128 stands for zero in the data rows.
Some points:
[165 118 132 125 144 140 140 113  36 171 123 159 103  87  76 111 129  86
 104  98 135 154 132 140 162  96 143 107  98 115  98 176]
[144 127 163 130 138 138 126 150 134  91 144 158  93 122 112 148  89 118
 128  98 137 140  79 175 197 150 166 118 107 179 142 173]
[174 127 180 109 104 128 114 140  79 143 119 159 101 129  86  87 136 118
 142 128  82 103  96  86 149 156 135 101 117 110 122 122]
[110  95 148 117 136  90 134 179 116 134 178 152 110 107 142 158 122 156
 115 104 126 124 104 167 165 121 140 161 108 113 126 144]
[119 147 118 118 175 121 128 150 136 118 121 149 255 120  80 172 111 132
 147 112 126 127 114 123 146 142 104 122 108 116 139 159]
[111 167 187 141 145 114 127 113  83 148 147 162 102  40 131 106 146 103
 145 164 101 124  94 123 114 121 150 134 107 141 205 108]
[100 109 155 154 134 106 108 141 127 115 184 177  71 134  96 123 157 135
 132 130  94 139  60 103 121 101 131 137 120 100 143 126]
[104 104 153 135 158 206 100 105 140  99 130 146  65 139 128  97 111 100
 138 173 110 132  92 107 131 201 102 100  78  52  80 172]
[101 129 156 233 113  97 156 137 112 113 115 142  67 108 138 214 106  97
 133 186 137 166 139 142 150 189 135 105  97 119 121 136]
[182 145 112 109 128  32 143 130 122 131 140 146 112 100  97 119 122 159
 121  90 129 116 137 199 120 154  83 100 117 119 163 177]
[ 84  97 136 131  89  92 132 154 126 124 154 134 100 128 102  99 108  68
 134 123  96  88 119 153 118 120 176 139 151 109 167 138]
[143 206 180 146 119 100 125 112 118 125 138 134  75 109 123  86 115 119
 138  90 138 109 108  81  93 143 207 117 143 152 110 138]
[ 72 146 127 135 122 173 114 136 127 109 166  86  95  85  87  95 157 158
 124  94 148  97 117 139 108 129 126  92 104 187 163 107]
[104 118 164  98 138 123 130 187  92 238 134 135  85 139 157 122 139 126
 104 140  88  99  61 137 125 174 126 141 121 176 164 145]
[119 124 145 144 133 151 101 145 106 168  72 147 103 120 136 170 113 171
 168  89 255 149  96 138  91 138 106 112 100 111 140 126]
[132 177 182 103 116 124 141 113  84 123 131 165 160 155  99 163 121  98
 138 146 124 134 101 129  89 122 118 132 143  97 135 111]
[152 102 181 112 134 106 146  67 176 160 150 103 115 157 149 128 155 128
 143 131 120 118 110 157 101 139 108 132 177 171 152 120]
[160 141 140 138 100 113  89 198 141 128 164 161 106  83 161 120 106  28
 161 117 136 134  76 155  95 145 120 109 159  61  97 133]
[140 113 127 164  98 100  90 104 130 101 159 214  82  97 128 133 147  88
 145 169 100 122 183 163 118 153 115 137 103 162 129 105]
[109 143 164  84 139 121 129 124 141 190 151 162 109  92  98 111 166  93
 113 167 228 137 103 151 135 125 114 155  65 142 101 156]
[125 212 152 165 120 163 117 174 124 137 221 131 111  75 116 153 151 151
 140 104 113 133  97 189 120 151 143 130 117 114 117 185]
[153 137 179 115   0 193 113 143 118 170 197 160 115 179 124 153 112 140
 119  83 143 136 138 135 170 102 114 119  80 143 148 188]
[ 84 113 111 162 117 137  16 112  93 132 169 186 131 135 139 149 146 118
 136 113  99 128  73 118 102 115 183 128  98 156  91 117]
[140 150 116 141 125 151 105 140 132 169 135 120 136 145 118 150 152 137
 170 255 135 157 143 147 133 110 159 136 135 129 109 179]
[127 181 152  78 169  74 113 184 125 119 161 127  87 149 106 143 132 114
 162 119 137 146 128 119 150 108 149 101  93 142 147 143]
[101  96 137  52 132  94  83 132 150  69 164 155 109 114 179 133 107 162
 115 129 140 197 128 106  85 200 141 161 137 125 140 121]
[131  96 152  66 110 133 106 135  49 116 188 156  87 130 100 138 117  75
 166 153 161 108  85 169 134 171 106  84 175 136 150 159]
[162 117 163 136 121 159 159  63 107 154 185 152 120 110 204 141 139 132
 122 147  70 113  84 130 114 132 122 118 102 112 156 117]
[141 106 154 155 152 145 109 110 133 109 148 169 103  77 101 135 173 104
 146  92 108 118 145 186 137 179 159 138  81  29 245 201]
[ 96 159 168 105 110 146 163 137 104 135 130 155  60 151 106 155 101 118
 224 101  69 108  93 105 131 172 134  99 141 147 120 119]
[117  78 198 137 146 126 151 194  86 141 178  76 120 138 141 181 142 127
 140 151 132 117 103 127  76 114 134 125 133 112 124 137]
[132 138  46 119 116 102 153 142 128 162 199 160  94 191  54 178 105 110
 137 145  90 103  80 144 127 168 144 141 123  92 169 132]
[137 139 176  96 114 105 154  98  87 148  96 136 106  79 142 136 134 146
 142 169 109 117  90 143 110 120 129 170 148  91 133 152]
[152 119 125  98 103 137 127 148  79 129 154 167  71 102 140 207 177 162
 146  72 168 113 109 153  70 142 166  94 162  51 109 102]
[126 167  98 170 110 131 157 139 187 154 160 156 121 131 119  91 165 125
 119 161 215 124  77 138 207 151 199 149 167 117 163  86]
[114 129 133 124 103 123 137 132 123 141 145  76  94 137 120 156 155  55
 134  94  61 105 161 145 105 142 154 108 128  77 107  98]
[142 122 110 127 117  69 135  64  94 155 183  75 104 140  76 163 137 168
 128 138 144 117  83 125 120 156 136 115 131 130 144 142]
[105 129 123 163  97 124  90  91  64 126 106 118  90 173 130 105 151 213
 130 126  74 159  90 179  99 160 148 162 146 126 116 195]
[149 138 122  79 157 129  96 120 162 184 156 154  62 131  76 123 103 175
 126 127 108 138 108 137 113 146 123 159  90  80 125 149]
[ 91 144 124 111 115 150 130  99 137 193 123 173  89 132  94 144  49  79
 113 137 105 143 101 127   0 138 137 102  95 155 204 151]
[ 99 117 146 114 133 153 134 117 100 185 176 139  95 127 150 134 102 146
 134 101 130 188 123 186 171 194 134 130  95 128 124 136]
[180 148 165 107 139 133  80  98 124 137 170 160 121  71  95 176 145 137
 132 156  93 136 116 160 152 156 136  85  95 136 117 126]
[184  96 133 128 178 135 201 140 132 132 156 208  75 100  99 150  92 128
 118 109 116 167 122 134 165 126 140 143 104 153 105 109]
[ 78 153  74 103 123 179 142 148  68 118  80 119  88  84 104 135 143 116
 142 108 113 112  82 138 197 143 133 118 139 109 179 135]
[138  73 180 119 130 150 170  78  96 128 165 134 136 117 139 167 125 104
 105 162 136 128  79  48 105 138 216 138  69  95 142 134]
[140 108 139 133  89  94 128  98 135 106 120   4  81 118 132 130 128  58
  82 129 141 167 105 161 133 138 149 125  90 132  92 153]
[130 126 129 115 163  67  22 147 121 139 142 145  79 161 138 218 150 102
  63 127 103 112  74 137 169  94 151 130  42 130 123 161]
[151 165  98 116 164 113 130 172 106 140 180 126 105 144 255 115 134 102
 132 124 107 123 120 100  94 127 148  92 113  89 100 172]
[130 136  99 102 119 146 154 160  98  81 198 109  99 122  76 131 102 152
 142 172  96 168  88 143 107  78 119 107  94 122 131  83]
[118 113 103 163 114 105 127  95 129 108 128 149 106 109 200 124 100 109
 119 109 138 110  99 115 136 120  74  95  90  98 127 126]
[107 130 138 135 135 113 159 128 112 167 186 153 146 138 104  52 127  85
 132 100 101 104 132 133  86 138 111 110 117 119 101 199]
[169 122 181 160 112 116 131 153  96 159 146 188 104 161 117 101 163 129
 123 113 159 121  94 109  69 153 176 131 126 115 157 154]
[123 157 115 117   0 127 142 151 159  97  92 149 131 100 120 134  97 125
 123 147  91 114  89 116 103 109 129 170  96  81 131 110]
[129 129 144 119 144 127 129 158 246 155 122 151  77  99 126 151 123 181
 127 132 105  99  96 132 136 131 134  58 145 103 123 199]
[119  18 101  94  67 135 158 175 124 109 157 151  91  33 103 135 221 141
 158 149 114 117  62 169  79 130 144 102  91 165 117 169]
[141 126 105 106  90  85  87 141 118 179 134 153 121 102 160 109 147 113
  95 138 100 132 124 134 142 163 126 126 122 123  99 129]
[118 127 117  73 131 137 127 109 154 200 138 166  74  83 177 158 112  95
 170 154 114 194  95 150 166 110 152 163 120 118 104 168]
[153 120 181  86 131 146 145 110  88  77 151 157 136  85 191 125 124 136
  60 155  81  99 118 145 119 151 130 133 128 147 138 118]
[168 130 118 104 115 115 144 108 114 134 205 166  70 102  87 182 166  86
 110 148 168  77  84 107 114 179 119 150 184 120 134 158]
[138 112 147  87 123 142 116 172 114 155 141 130  84 107 109 139 135 165
 144 156 123 125 255  94 149 172 167 133 130 118 147 138]
[163 133 185 129 108 125 124 167 155 117 201 106 111  98  88 125  91 168
 122 150 141 150  99  84 152 185 137  86  85  86 154 132]
[135 112 193 119 124 115 161 193 111 130  73 176 111 162 123 134 134 110
   0 165 117 134  98 135 108 131 155  86 158 134 171 153]
[117 150 145  95 111 141 142 123 112 160 174 121 120  43 104 191  66 120
 120 112 131 172 116 186  89 145 229 157 114 109 132 166]
[ 78 193 156 118  89  85  97 138 103 151 160 139 111  78 114 166 143 109
  40 100 102 140  83 112 121 228 129 135 118 107  97 110]
[200 133  86 150 122 143 134 155 106 127 154 121 100  75 100 205 140 129
 133 144 116 110  78  88 100 185 123 119 132 178 151 190]
[182 114  59 147 114 136 113 174  57 195 134 130  90  97 134  97 102 124
 110 184 135 131 105 150 118 138 153  74 104  89 177  95]
[140 137 126  93 121 114 132 121 103 120 159 138  93 109 120 104  32 132
 140 159 144  35  74 170 111 168 225  89 103 134  84 194]
[ 82  84 137 133 111  85 179 121 135 171 134 168 119 115  95 134 176  93
 131  97 109 122 104 142 139 177 161  84  79 109  62  79]
[122 125 110 130 163 246 129 172 131 135 186 130  80 158  82 156 133  83
  47 114 137 157 145 162  84 147 113 130 118 132 120 142]
[133 145 123 129 143  87 114 175 108  78 139 158 104 129 123 103 120 121
 129  95 101 135 105 149 105 164 151 189 116 151 113 102]
[147 188 162 129 140 135 225 139 115 170 117 147  80 130 125 157 170 139
 114 103  83  97 109 105 101 135 123 159 110 118  88 153]
[124 143 152 154 111  94  76 154  63 133 133 148 102 112  92 114 125 111
 151 160 137 131 127 112  96 190 116 126 131 126  98 137]
[129 138 123 161 121  76 159 108 103 109 175 134  83 135 107  96 146 100
 122 115 128 255  83 120 104 125 131 143 140 103 126 183]
[107  71 108 156 101  88 141 114 116 153 148 154  95 121 170 160  43 148
 102 103 142  98 140 134 150 156 138 146 160 129 104 124]
[ 87  99 139 114  91  52 140 139 127 109 113 160  92 105 118 165 134  95
 131 141 141 154 106 122  99 187 127 114 119 141  90 200]
[130 195 150  94  92 112 133 134 117  99 167 147  30 112 104 138 149 131
  99 185 158 106 125 177  96 113 100 129 116 103 118 127]
[122 158 128  81  99 103 153 100  99  84 146 150  84 178 129 140 151  98
 139 165 166 115  73 141 154 159 155  99 110 110 128 168]
[151 104 153 121 159 139  78 119 135 144 129 138 107 110  63 151 121 114
 122 109 162  64 163 153 118  68 175 130 128 116  95 134]
[ 95 163 111 115 115 151 140 106 104 101 155 189 114 154 104 143 142 162
  37 166 142  99 120 167 104 180 171  88 117 100 107 161]
[111 109 152 134 106 120 148 155  95 156 168 162 132 104  83  89 125 164
 113 151  88 199  96 128 121 151 143  90 157 101  78 145]
[116 145 106  96 111  79 171 160  80 134 156 137  87 134 115 116 143 162
 150 140 163  73 122 127 101 180 143 145   0 112 150 138]
[141 110 210 152 145 108 144 148 104 135 148 133 122 159 127 138 108 137
 141 185 113  82  68 255  99 163 131 153  95  81 114  94]
[133 137 167 123 142 219 126 133 132 149 108 130 117 141 125 118 157 103
 152 139 104  98  86 137  97 184 137 159 105 139 107 112]
[132 150  83 152 119 147 138 104 109 118 169 164  94 118  92 142 129 167
 119 148 123  95 107 134 116 103 150  73 140 145  84 145]
[127 157  83 123 105 131 163 143 124 158 186 170 144 121 147 152 179 112
 144 171 150  97 107 148 101 210 163 102 109 153 110 138]
[160 107 127 123  83 124 116 140 127  98 134 146 119 145 113 137 139  94
 132 110 103 123 110 104 110 159 163 213 122 102 127 181]
[135 118 101  80 124 155 111 117 103 157 157  97  91  85  92 120 145 115
  83 116 156  98  58 115 144 168 120 128 144  62 140 135]
[242 142  96  88 110 164 127 146 129 109  86 136 105 149 104 126 143 131
 134 102 133 186  77 178  89 187 177  81  96 142 137  96]
[162 110 137 187 120 127 114 152 122 129 143 133  91  83  92 115  69 116
 119 130 134  92  83 118 103 174 108 223 112 151  66 136]
[109 141  92 108 160 186 161 132  70  73 157 167  92 126 137 140 126 130
 114 143 160  90 109 145 128 124 126 174 133 118 126 167]
Along one direction, these points spread out more than along any other. Take the direction at right angles to it along which they spread out most. Go by this last direction. How many in every 100 of the points above lie lower along it than each point below? Round to a whole number. More than half of the points above lie lower than the first one.
[104 104 153 135 158 206 100 105 140  99 130 146  65 139 128  97 111 100
 138 173 110 132  92 107 131 201 102 100  78  52  80 172] 56
[162 117 163 136 121 159 159  63 107 154 185 152 120 110 204 141 139 132
 122 147  70 113  84 130 114 132 122 118 102 112 156 117] 11
[104 118 164  98 138 123 130 187  92 238 134 135  85 139 157 122 139 126
 104 140  88  99  61 137 125 174 126 141 121 176 164 145] 22
[180 148 165 107 139 133  80  98 124 137 170 160 121  71  95 176 145 137
 132 156  93 136 116 160 152 156 136  85  95 136 117 126] 77
[101 129 156 233 113  97 156 137 112 113 115 142  67 108 138 214 106  97
 133 186 137 166 139 142 150 189 135 105  97 119 121 136] 92
[119 124 145 144 133 151 101 145 106 168  72 147 103 120 136 170 113 171
 168  89 255 149  96 138  91 138 106 112 100 111 140 126] 79
[162 110 137 187 120 127 114 152 122 129 143 133  91  83  92 115  69 116
 119 130 134  92  83 118 103 174 108 223 112 151  66 136] 60
[105 129 123 163  97 124  90  91  64 126 106 118  90 173 130 105 151 213
 130 126  74 159  90 179  99 160 148 162 146 126 116 195] 49
[ 95 163 111 115 115 151 140 106 104 101 155 189 114 154 104 143 142 162
  37 166 142  99 120 167 104 180 171  88 117 100 107 161] 10
[118 113 103 163 114 105 127  95 129 108 128 149 106 109 200 124 100 109
 119 109 138 110  99 115 136 120  74  95  90  98 127 126] 74
[129 138 123 161 121  76 159 108 103 109 175 134  83 135 107  96 146 100
 122 115 128 255  83 120 104 125 131 143 140 103 126 183] 83
[ 99 117 146 114 133 153 134 117 100 185 176 139  95 127 150 134 102 146
 134 101 130 188 123 186 171 194 134 130  95 128 124 136] 97
[107  71 108 156 101  88 141 114 116 153 148 154  95 121 170 160  43 148
 102 103 142  98 140 134 150 156 138 146 160 129 104 124] 90
[137 139 176  96 114 105 154  98  87 148  96 136 106  79 142 136 134 146
 142 169 109 117  90 143 110 120 129 170 148  91 133 152] 27
[140 150 116 141 125 151 105 140 132 169 135 120 136 145 118 150 152 137
 170 255 135 157 143 147 133 110 159 136 135 129 109 179] 64
